A single turn carries every row of the set below to another of its rows. Some are shown first; where does it send the rows asked next?
golo: [  5   9   7   2  25  -9  11  -1 -13  -2   5  17  13  26  12   3  18   8
  -2 -15 -10  -2 -15 -10  24  -5  22 -10  14 -25 -13]
Bab: [-10  20   6 -16 -17 -30   7  11   9  15  16  14   4  -5 -10   8 -15  25
  14   7  11  26   1  14 -32  16 -10  -1   2  -4   2]
susu: [ 17  -7  -3  14  24  -5  10   0  -7 -16  29  13   1  21   1   7   9   6
   7 -26  12 -14 -22 -14  25   3  34  -4   6   1  -6]
nel: [  3  -5   1  -5 -32 -16 -23 -11 -16  17  -5  10   4   8 -36   3   0  30
   0  -7   4  15  -6   7  -7  -2  11 -12 -17  14  -7]
Gitok: [ 20  -5  -1   1  18  -7   5  -8   3 -24   0   1  -8   2  22 -21 -17  29
  -1  -5   8 -12  -9 -37  21  11   2   8  11 -23 -12]
vis: [  0  -5  -6  18 -26  -8   8   7 -15  -9  -5 -16   4  13 -18 -11  13  41
 -13   6   5 -11  -9  -3   8 -14 -18 -18 -15   3 -10]
mopu: [  0 -12  -7   4 -36  -6   6  10 -15  -7  -1  -9   5  11 -31  -8  21  29
  -7   7  -2  -4 -14  10   1 -15 -12 -17  -6  12  -5]
nulu: [ 11 -15   9  -9  -3   0 -31  -3   1  14   7  -7 -19  -1   5  18  21   3
  27   7   1 -15 -31  30  -9   5 -16   3   5  22 -21]
riro: [ 15 -10   4  -3  22 -17  -2 -19  -4 -23  -1   1 -12 -10  19  -6 -10  22
   1  -4   4  -1  -3 -28  28  20  18  14  16  -8 -13]
lel: [  5 -19   2 -15  -4  -9   4  32  13   0  33   1  -4  -8 -12 -13 -12  16
  25  -6  23  14 -15  16 -24  12 -19   1 -17   3   8]
lem: [ 14  -7  -4 -34  -1 -16  10 -11  16  -6   0   8  13 -21  10  -4  -9  12
   2   2   4 -12  -9 -34   6  24   6  13  16 -25   8]
mamav: [ 11 -27   9 -12  -6  -4 -21   0   9   8  11 -18 -11 -13   6  17  21   1
  23   7   5 -26 -30  17  -1   8 -32   6  -2  16 -14]
tuger: [ 22  10  24  17  16 -18   7  -2 -18  -5  26  14  -1  20   0   8  -8   4
   1 -24   2   0 -19 -30  18   0   6 -11   7 -10 -23]
pigu: [ 19   6  -8  -2  23 -20  -7  -8   5 -21   2  -4  -9  -7  25  -6 -11  21
 -10  -1  15  -5 -14 -25  18  14  14   2  25 -23 -10]
buse: [  2  13 -10  -7 -33   1  -8 -20  20  14  -5   6  -3  -1  17  22  12   8
  12  16   2 -36 -12  11 -14   7 -11  -5  -2   6   0]
Vak: [  7 -17   3   7 -21 -18 -32 -21 -12   8  -7   6   4  10 -29   1   1  36
  -2 -12   7  11  -4   4  12   5  10   1 -17  14 -10]
luba: [ -1   0   9 -17   2   0 -12  -6  13  42  -3  -7 -11   2   7  14   2  32
  31   1  15 -19 -13 -10 -21   5 -19  -1 -22   7 -23]
Darav: [  0 -18  -9  -3 -11 -13 -22  18  -1  13   4 -17 -14   0 -28  -3  10  15
  -3  -9  18  16 -22   6  -8 -21   2 -33 -11   9  -8]
Kuv: [  1 -11 -14   9  -4 -15 -27   2   6   9  -2 -17 -18  -5 -14  -4  15  12
 -16  -7  19  15 -18   6   5 -17   7 -36  -7   0  -2]
Fepib: [ -2  16   5  15  -1  -6   1  17  -3 -20  11   7 -19   9  29 -13 -14  15
  12   7   3  12  -3  26 -12  -3 -17 -18 -10 -10 -10]
Zir: [ 11  -8   4 -33   9 -24  10  -1  10  -4   5  -4   2 -30  13   2 -20  10
   7  -4  13  -6  -7 -45   2  18   2   3   4 -19  -4]
Lasop: [  0   0  10  -9  -5  11  -8  -4   0  30  -2   1 -18  16   5  11   5  34
  37   3   6 -22 -15   2 -21   1 -16   2 -18  21 -29]
Fusur: [-16 -14  -2 -18 -23 -13  20  17  11 -14  10   9   3 -10  -2  -1   6   7
  21  11  -6  12   5  31  -9  10  -5   4  -1   6  14]
soso: [ -6   1   6  19  -2  -9   6   8   5 -14  18  11 -21  25   2  -1 -14  40
  26   1   9  12   5  19  -4  12  -7  19   1  20 -16]
bopeb: [  4   2   1   7  18  -6 -16  -2   4   1  17  15 -21   5   9 -16   9  23
  12   4  10  26 -11  45  -8  19   5   5   9  -2   1]
tisun: [ 13 -10   8 -22  -4  -9  16  15   7  -6  24  16  26  11   7  19  -7 -13
  23 -22  -2 -27 -21 -25   7   2   3  -1  -3 -13  -4]
rur: [  0  -5  12 -22   8 -15  29  -5  14  17  23  16   9   2  -6  27  13  -7
  19 -16  -2 -10 -12 -29   7  10  17   4  17  -1  -3]
potu: [ 13 -18  -7 -30   6 -23  12   7  15 -19  11  -9   9 -24   6   4 -10  15
   6   0  14 -17 -16 -34  10  22   2  17  19 -13   1]
duv: [  6  18  -8  -1 -28  11 -12  -8  13  14   1   5 -17  12  18  14  12   7
  16  14   2 -29 -21  18 -23  -6 -13 -17  -1   8 -10]
Dav: [ 19   9  11 -24  20 -18  16  10  -9  14  30   8  23 -10   1  19  13  -4
  11 -12  10 -18 -32 -18  -5  14   5  -7   7 -20  -2]

Dav moves to golo
Darav moves to duv
Fepib moves to Bab
Now these:
mamav moves to vis
riro moves to potu

A single turn carries every row of the set below to another of its rows. Some are shown first; where does it send the rows asked next?
lipo: [-19  -1 -26   6  25  29  -2   4  -7 -31   9  -5  -5   1  -1  16  11  23
  32   2  16  -1  -4   4   5]
Bazum: [-18   7  -6   6  37   6 -17   9  -2 -18  15 -14 -14   2  -1  13  -1  17
  27 -17  -6 -10   4  14 -10]
zopo: [  4 -18  19   7  27   8  11 -11  -3  15  -2  20 -24 -15  -8 -24 -26  13
  19  16  -8   3  -5   7   8]
Fulaf: [  0 -37 -10 -19  13  -4 -16 -14 -12 -10 -12 -14  -5   5   9  12 -16  -6
   6 -12   9  23   1  -7   7]
Tuvu: [  7  11   3  -6   2  17  -4  20   5 -43   4   7 -18 -10   4  -2  13  26
  11 -19  21  -1 -10 -28   5]
Tanoz: [  7 -12   0  15  -7   4  15   0   5   0 -11  20 -49   5  -8 -22   4  11
 -13  -1  20  -2   4  -9  14]
gufoz: [-10 -11  -5   2  19   6   0  42  -5 -10  14   7 -11  -6 -11  22   8  27
  23   6  -3 -12   1 -26 -28]
gotat: [  7   2  -5  -3  15  15   4  39   5 -21  14   4  -6  -9 -19  33   5  25
  26  11 -10  -1  -5 -21 -14]
pag: [  1  15  20 -18  20  -9   2   5  -4   0  -5   8   4 -16  12  13  15  24
  14  -6  27   5  29  -5 -17]
Kom: [ -2 -20   2  -9  14 -11  21  12  10  -9   0  16 -44   6   8  -4 -15  18
  11  30 -25   9  14  13  27]
Teku: [ 12 -53   2 -25  11 -12 -11   6   3  -3  13  -6   6  12  -1  11 -14   1
  12  -6  -6  13   6 -16   6]
Tem: [-16 -24   1  -5  11 -12  24  10  -5 -10  -8  15 -38  -7  18 -10  -8  19
  13  34 -14  19   6  -1  26]
tof: [  6 -20   8  13   7  21  20 -10  -3   2  -5  27 -20  -8 -13 -16 -24   8
  18  27   1   3  -6  14  12]
nazaf: [-16 -21  15  10  17  -8   7  -5   1  15  -1  21 -17 -20 -16 -25 -16  10
  17  13 -16  -3 -11   2   6]
lep: [ 13   7  -2 -22   8  11  18  -5  10 -12   6  17  -4  -5  -2  31  13  32
   5   3  31 -18  27   4  -5]
kopuv: [-23   6 -23   4  40  28   2   9  -3 -18   1  -1 -10  10   4  27  15  27
  17  -3   8   0  -2   3  -3]
foduk: [-14 -19 -15  10  18   2  -1  30  -8  -8  14 -15 -17 -14  -5  16  12  28
  27   6  -5  -7  -1 -32 -15]
nare: [ 26   5  13   4  13   3   6   2  18   1 -14   9 -41  -3  -9 -24   1  10
  -2  -6   4  23   2 -12  25]
lelet: [ 26  -7  30 -12  -4  -5  21  -4  15  -9   1  17  10  -8  13   5  -3  30
   1  22   9  -9  14  12  16]
pak: [-16 -33  -6 -26   0 -23 -11  12   0   9 -11  -1  -3  24  -6  22  -2   4
  -3  -6   2  23  -4  -6   4]
Sekep: [-12  -9  27   4  -5 -14  22   8  11 -16   7  26 -23 -12   6 -24   9   1
   4 -15  -3  11   4  -5  23]
vilog: [-13 -36 -11 -34   1   3  -7 -10   2   1 -10  17   2   3 -19  18 -14   2
   6 -15  11   7 -10 -11  -6]
Zup: [  2 -24  19 -12  11   0  26  -8  15   6 -18  18   4 -16  22  -8   3  25
   3  10   5  -7  32  -8  -8]
numog: [  3 -21   7 -11   9   8  28   2  31 -15  14  33 -25   7  -3 -25  10  15
   7  -8  -1   2  12  -8  32]
kesiz: [ 24   8  14 -17  22  -7  13  12  17  10   9  -1   0   2   2  29  21  37
   5   5  13  -1  27  -4   0]
Vuta: [ 18  -5  23  -8  10 -16   3   2   8   6 -18   9 -11   7  22  -6  -4  30
  -7  19  12  -7  32  12  -2]
nobut: [ 14 -38 -13 -21   8  -2 -17 -13  -8 -13   5  -9  -9  23   0  18 -20   3
   0  -4  14   4  -2   6  15]
bol: [  2 -23   5 -35   3  -9 -20   0  -1   0   3  13   9  10 -21  15 -16   7
   9 -10  11  14 -19  -2   7]
ner: [ -3  -3   3  -1  -3  -3  28   7  -1   2  -8   5   0 -12   8  33  28  24
   0   5  26  -2  27 -11 -13]
feze: [ 18  -6   5 -13   3   6  25 -17  10  -9 -29   7 -12 -19  22   9   0  33
  -7  23  16   1  17  -4  12]
zok: [ -4  -8  -1  14  23  17  13  14  22  -7   2 -13 -15   2   8   4  29  26
  -3 -29  -2  -2  -3 -28   5]
nunuf: [  3 -19  -2   5   6  17  16  -5  17   0  -3  28  -9  -6 -28 -16 -15  10
  23  29  -9   5 -10   9  22]
gebos: [  4   1   1  -5  11  12 -11  26  17 -29   4  12 -27   9  -1  -8   6  18
   9 -30   8 -17  16 -16 -18]
posin: [ -4  -4  -1  -8  15 -20   3   9  15  -8 -11  11 -40   3  -7  -8 -15  14
  12  25 -26  12   5  17  26]
Vodog: [ -4 -31 -16 -36   3 -10  -1  -1   8   0  -5  -2  -8  15 -11  34  -3  14
  -6  -2   0  18 -16 -10  21]
gazu: [  5 -53  -5 -18 -12  -7   4  -1  -6 -17   9  -4   4  -1  -1  24 -13  -3
   6  -2   2   9  -5 -15  10]
tidev: [-26 -22 -18  -5  10  -9  13   2  -1  -8 -15  18 -40  -4   3 -13  -4  23
  10  34  -4  10   0  -3  26]
begul: [ 11  -5 -13   8   9  10  -2  38  10 -20  17 -14 -10   3 -21  27   5  20
  31  13 -13  -1   4  -8  -6]
vofi: [-19  18  -5   8  37   9  -8  15  -8 -16   9  -6 -10  11   2  27   9  23
  13  -8   1  -3  -5  17  -5]
guk: [  4   0   7  26  -1  11   7  29  16 -18  10  -7  -6  23   1   6  28  18
  -3 -17   9  -1  -3  -4   8]

tidev moves to begul
ner moves to lelet
Fulaf moves to Vodog
Now these:
numog moves to gebos
tof moves to vofi

